[[131 128 128]
 [157 102 102]
 [158 112 112]]
:
[[131 128]
 [157 102]]

[[126 123 123 126]
 [147 150 150 149]
 [152 151 150 151]
 [119 119 116 122]]
:
[[126 123]
 [147 150]]

[[149 150 130 128]
 [151 148 129 128]]
:
[[149 150]
 [151 148]]

[[106 105 113 127  98]
 [152 115 111 151 123]
 [101 140 145 104 132]
 [147 150 146 130 152]]
:
[[106 105]
 [152 115]]

[[112 122]
 [156 138]
 [116 122]]
:
[[112 122]
 [156 138]]

[[147 120 119 120 117]
 [150 112 110 112 114]
 [107 146 145 142 148]]
:
[[147 120]
 [150 112]]
---
[[126 124 128 130 133 124 134]
 [129 140 133 138 129 128 121]
 [126 106 132 120 134 116 128]
 [127 125 131 126 127 140 128]
 [129 112 126 135 129 120 132]
 [126 145 132 136 133 124 131]
 [132 130 132 121 133 146 127]
 [122 112 126 116 131 120 131]
 [125 141 125 129 128 120 127]
 [129 132 124 113 131 134 132]
 [133 144 132 125 133 113 129]]
:
[[129 140 133 138 129 128 121]
 [127 125 131 126 127 140 128]
 [126 145 132 136 133 124 131]
 [122 112 126 116 131 120 131]
 [129 132 124 113 131 134 132]]

[[126 141 126 137 142 138 119 115 116 127]
 [115 141 140 148 130 128 105 123 129 115]
 [116 137 140 144 127 126 109 127 131 116]
 [130 141 122 133 146 141 123 112 112 131]
 [136 140 115 127 151 145 131 109 107 137]
 [137 124 118 117 132 132 141 126 122 137]
 [122 116 139 127 106 112 127 147 148 120]
 [119 121 141 132 110 114 121 143 145 118]]
:
[[115 141 140 148 130 128 105 123 129 115]
 [130 141 122 133 146 141 123 112 112 131]
 [137 124 118 117 132 132 141 126 122 137]
 [119 121 141 132 110 114 121 143 145 118]]

[[128 114 100 109 149]
 [126 121 157 110 126]]
:
[[126 121 157 110 126]]

[[112 135 101]
 [115 125 142]
 [113 133 112]
 [114 121 154]]
:
[[115 125 142]
 [114 121 154]]

[[134 120 101 111 133 153 152]
 [120 122 134 135 135 124 121]
 [140 135 113 118 118 141 143]
 [136 133 119 122 121 135 137]
 [125 129 135 135 127 122 122]]
:
[[120 122 134 135 135 124 121]
 [136 133 119 122 121 135 137]]

[[128 128 128 128]
 [131 107 137 132]
 [128 130 135 104]
 [128 128 128 128]
 [128 130 135 104]
 [131 107 137 132]
 [131 107 137 132]
 [120 111 133 115]
 [136 129 129 114]
 [136 129 129 114]
 [128 130 135 104]
 [120 129 134 118]]
:
[[131 107 137 132]
 [128 128 128 128]
 [131 107 137 132]
 [120 111 133 115]
 [136 129 129 114]
 [120 129 134 118]]

[[106 114 132 148]
 [139 139 120 118]
 [144 144 121 114]
 [116 120 125 138]
 [141 143 140 119]
 [135 135 114 121]
 [135 138 145 124]
 [137 140 142 122]]
:
[[139 139 120 118]
 [116 120 125 138]
 [135 135 114 121]
 [137 140 142 122]]

[[132 130 135 149 104 127 129 120]
 [139 138 132 146 124 112 131 131]
 [132 122 146 156 133 126 150 125]
 [133 122 117 130 125 141 131 119]]
:
[[139 138 132 146 124 112 131 131]
 [133 122 117 130 125 141 131 119]]
